In the rows, zero is written as 128.
The same turns and mirrors carry the whole set onto itself, and each row onto the other rows of its family. Which rows share a family with each named row? Give them in list order.
These 30 rows form 5 families of 6 rows each.
dozeg: [118 125 108 136 134 144 104 102 126  99 107 105 119 115 123 142 139 139
 145 105 141 120  80 169 113 128 134 141 127  99 115  89 123  94 105]
dep: [123 144 126 123 144 130 132 107 106  84 142  99 122 112 100 138 157 144
 135 110 117 124  95 137 130 136 128 122 141 135 128  95 134 121 101]
Kabud: [112 112 124 133 164 108 121 132 137 120 114 131 149 114 125  99 135 149
 137 133 161 135  97 125 137 131 113 145 144 147 148 116 132 111 134]
vit: [133 144 127 127 130 154 111 116 129  85 124 140 135 113 125 122 161 142
 150 107 135 123  72 147  99 136 119 137 128 114 130  78 162 122 131]
Guka: [148 127 119 134 162 131 151 146 120 108 112 136 145 114 139 111 117 144
 111 119 142 122  83 151 116 120 131 124 123 130 147 104  95 118 126]
nelo: [134 117 124 111 150 156 128 135 116 110 110 139 127 106 130 104 124 130
 138 134 172 118  91 159 139 102  94 140 125 138 153 113 125  96 128]
Fizup: [139 111 112 116 145 160 144 123 108 125 102 135 136 106 116  98 119 126
 141 121 163 119 108 158 138 109  98 146 136 142 147 106 119  98 125]
Korig: [114 110 131 136 162 122 116 141 136 119 107 124 144 110 148 106 139 150
 135 129 138 136  97 121 128 118 118 143 142 156 143 108 125 103 131]
vifut: [139 123 119 120 159 159 142 123 130 116 115 139 130 104 129 102 121 128
 134 133 175 121  99 156 131 101  87 144 134 125 147 120 118 102 118]
Gukor: [123 124 106 143 132 150 113  99 118  95 114 110 124 116 113 135 139 133
 140  99 143 123  87 175 116 126 129 136 131  94 112 105 121 106  97]
migum: [120 122 105 133 130 150 122 101 121 114 109 102 127 116 111 138 140 136
 147  97 134 140  89 170 111 134 130 145 136 107 112  82 113 112  97]
vinen: [131 113 121 124 143 159 128 130 119 106 111 144 136 106 127  95 128 121
 137 128 169 124 105 165 135 100  90 140 131 131 148 121 125 102 121]
meda: [138 147 122 129 135 159 118  98 140  94 129 137 136 111 121 121 161 141
 152 107 143 119  83 143  98 132 106 142 138 104 125  86 164 121 114]
bovi: [142 132 118 140 168 113 159 141 121 118 107 132 149 118 122 109 122 143
 117 115 153 115 100 143 118 126 121 144 124 125 142 102  96 115 127]
Fafe: [122 141 122 124 126 139 115 107 141  92 121 146 144 112 110 123 167 154
 149 114 148 129  84 152 110 132 121 139 132 101 133  77 162 126 115]
tiku: [117 153 127 113 148 119 136 113 117  91 142 105 120 115  92 144 157 146
 142 117 139 134  86 145 126 143 118 136 132 124 132  82 132 128 109]
bezen: [146 122 117 141 161 130 153 140 112 108 116 131 150 116 129 108 122 140
 108 115 140 121  98 151 123 119 129 120 128 129 143 118  92 120 109]
taseb: [127 150 122 117 152 135 134  95 124  90 147 102 118 108 103 140 153 150
 140 118 127 123  87 131 126 138 120 124 146 129 129  93 142 122 102]
tadur: [127 132 104 137 145 145 118  88 132 105 120 103 120 115 115 141 136 140
 142 105 146 121  83 162 112 132 124 139 135  93 112 100 121 104  92]
Nis: [120 114 129 136 169 132 125 127 146 125 117 131 147 108 143 100 140 150
 135 132 148 135 100 115 127 115 104 144 151 148 143 120 133 112 121]
kidit: [116 102 119 136 150 135 128 126 134 127 104 131 153 110 132  92 133 147
 142 122 139 141 103 127 131 122 119 143 158 157 141 106 132 112 136]
Dovu: [121 131 114 132 139 139 122 103 121 110 105 111 121 119 104 147 153 151
 148 105 152 120  85 164 121 122 129 154 128  90 114  92 122 107  96]
dazum: [123 135 119 105 134 137 130 103 110 101 137 105 128 109  96 135 153 147
 145 114 124 138  92 142 133 142 125 123 144 142 136  77 139 123  97]
Muful: [131 121 120 121 151 147 146 127 124 111 102 149 133 107 113 101 126 142
 137 132 175 113  99 157 144  99 104 147 136 123 150 115 127 107 139]
vudel: [116 111 135 142 161 127 122 139 128 115 118 128 150 112 138  98 147 143
 133 124 137 140 104 119 129 119 111 142 149 157 140 122 131 116 126]
pinu: [130 139 127 130 127 155 108 110 123  87 129 139 142 114 118 114 169 134
 151 103 137 126  85 146 103 134 108 139 134 116 129  91 168 123 118]
punu: [149 130 116 136 172 127 157 132 132 116 122 131 149 113 135 108 118 145
 110 122 145 123  94 139 117 122 120 124 134 129 145 113  96 121 110]
mavud: [138 134 120 120 121 170 124 109 120 103 117 142 144 114 111 120 163 145
 155 102 137 134  80 153 104 132 120 141 138 115 128  76 157 130 115]
pega: [127 146 126 108 146 133 127 110 106  88 137 100 112 110 104 146 151 149
 139 118 126 118  79 139 132 136 129 122 133 136 134  87 136 112 109]
meral: [150 119 111 132 158 131 157 135 112 121 116 132 156 118 121 100 112 138
 120 113 142 131  91 146 119 138 127 126 135 143 145 101  99 126 126]

Which other rows belong to the same family as punu? vifut, meda, taseb, tadur, Nis
Which other rows belong to the same family as kidit? Fizup, migum, dazum, mavud, meral
Which other rows belong to the same family as pinu? dep, Gukor, vinen, bezen, vudel
Which other rows belong to the same family as bovi? Kabud, Fafe, tiku, Dovu, Muful

